Each path below is one point turned by a fixed rotation once a step. After each direction that follows a path, write how fast that rotation turns it, in degrees a step (0 if it stays still).
Each turn is a multiple of 5 degrees from 10 to 175, or 0.
Each row of a path follows its step; steps can be skipped.
Rotation 1:
step 0: [ 10  -8  15 -11   0  10 -16  -1 -22  12   6   0  16   7  -9  -4   8  19
  -3 -16 -22 -11   1   2   3   5  10   0   0   1   6  25  -4  20   7  -4
  -4  -8   9  -7  -2]
step 1: [-18  -9  -6 -12  -1   2  -4 -24 -28  15  18  11  15 -14 -13   3  -4  -5
  -7 -10 -13   4   8  -4   6 -13   3  -1  18  10   8   3   6  10  -1  -3
  -8  -2   7  -3   1]
step 2: [  3  -2   2   5   8  -3 -11 -21  -2  24  -6  -1  14  -5 -15   5   2  27
   4  -3   0  -2  13  -5   3  -8  11  -3   6  -8  12   0  -9  25  12   2
  -3  -3   4  -1  21]
step 3: [ -2   4 -20  10  15  -8 -15 -21 -10  26  12  10  19   3  -9  -1   1  -3
 -10 -14 -15  -7  12   5  -7  11   4  -5 -10  -6   4  -7  -6   2   0   0
  -3  -4  18   5 -11]
step 4: [ -7  10 -14  -5 -10   4   3  -7  -6  14  18   1   2  -2 -15  -5   7  26
  -3 -14 -17  -3  -2   8   4  12  14  -1  -9   6  -1   9   0  29  10   5
  16   2  11   5   6]
step 5: [ -7  -4 -20   2  -6 -16  -3 -11 -17  19   7   1   4  -5   1  -4  -3   5
 -15 -15 -14   4   3 -17  22   4   8  -5   9  13  -9 -16 -11  11   1  -7
   0   0  15 -17   7]
step 6: [ -2   2 -11  11  -5  -1   9 -15  -2  13   3  11  -1  -1 -18  16  15  17
 -11   2  -9 -12   2 -12   5   3   9 -10   0 -16   4 -18 -10  26  12   8
   2   7  -8 -15   1]
step 7: [ -2   2 -15   5   5 -15   3 -15 -15  11   8  25   0  -8   9  -1   2   5
  -7   5  -8  -5   3  12   1  18   2  -1 -19   5  -9 -14 -28  17   4   0
 -10 -12   5  -6   0]
step 8: [-14   0  -2   2  -3   1  15   3  -7  -1   1   1   5  13   3   3  11   8
  -7 -12 -27  -9  -4  -7   6  21  17  -3 -11   5   2   9 -15  36  -2  -4
  -9   4  -6   0  -1]
step 9: [  0  -8  -1 -17  -8  -6  20 -11 -18  17   1   3  -1  -9 -12   4   3  -7
 -12   2  -9   8 -11  -1  13   4  14  -1   2  12  -8  -5 -16  14   4  -2
 -24 -14   4 -15 -12]
Directions:
[-6 -3  4 -5  2 -1  1 -1 -2 -5  1  6  4  2 -1 -4  1  0 -1  1  5 -5  4  0
 -1  2  1  1  2 -2 -1  6 -7  0 -3 -2 -3 -2 -8 -6  1]
45
[-1 -5 -3  4  0 -4 -3 -2 -3  1  4  3  4 -3  3 -1  0 -5 -5 -1  4  7 -1  0
 -1  0 -3 -2 -3  6 -3 -1 -2 -9 -1 -2 -6 -2  4 -2 -2]
170
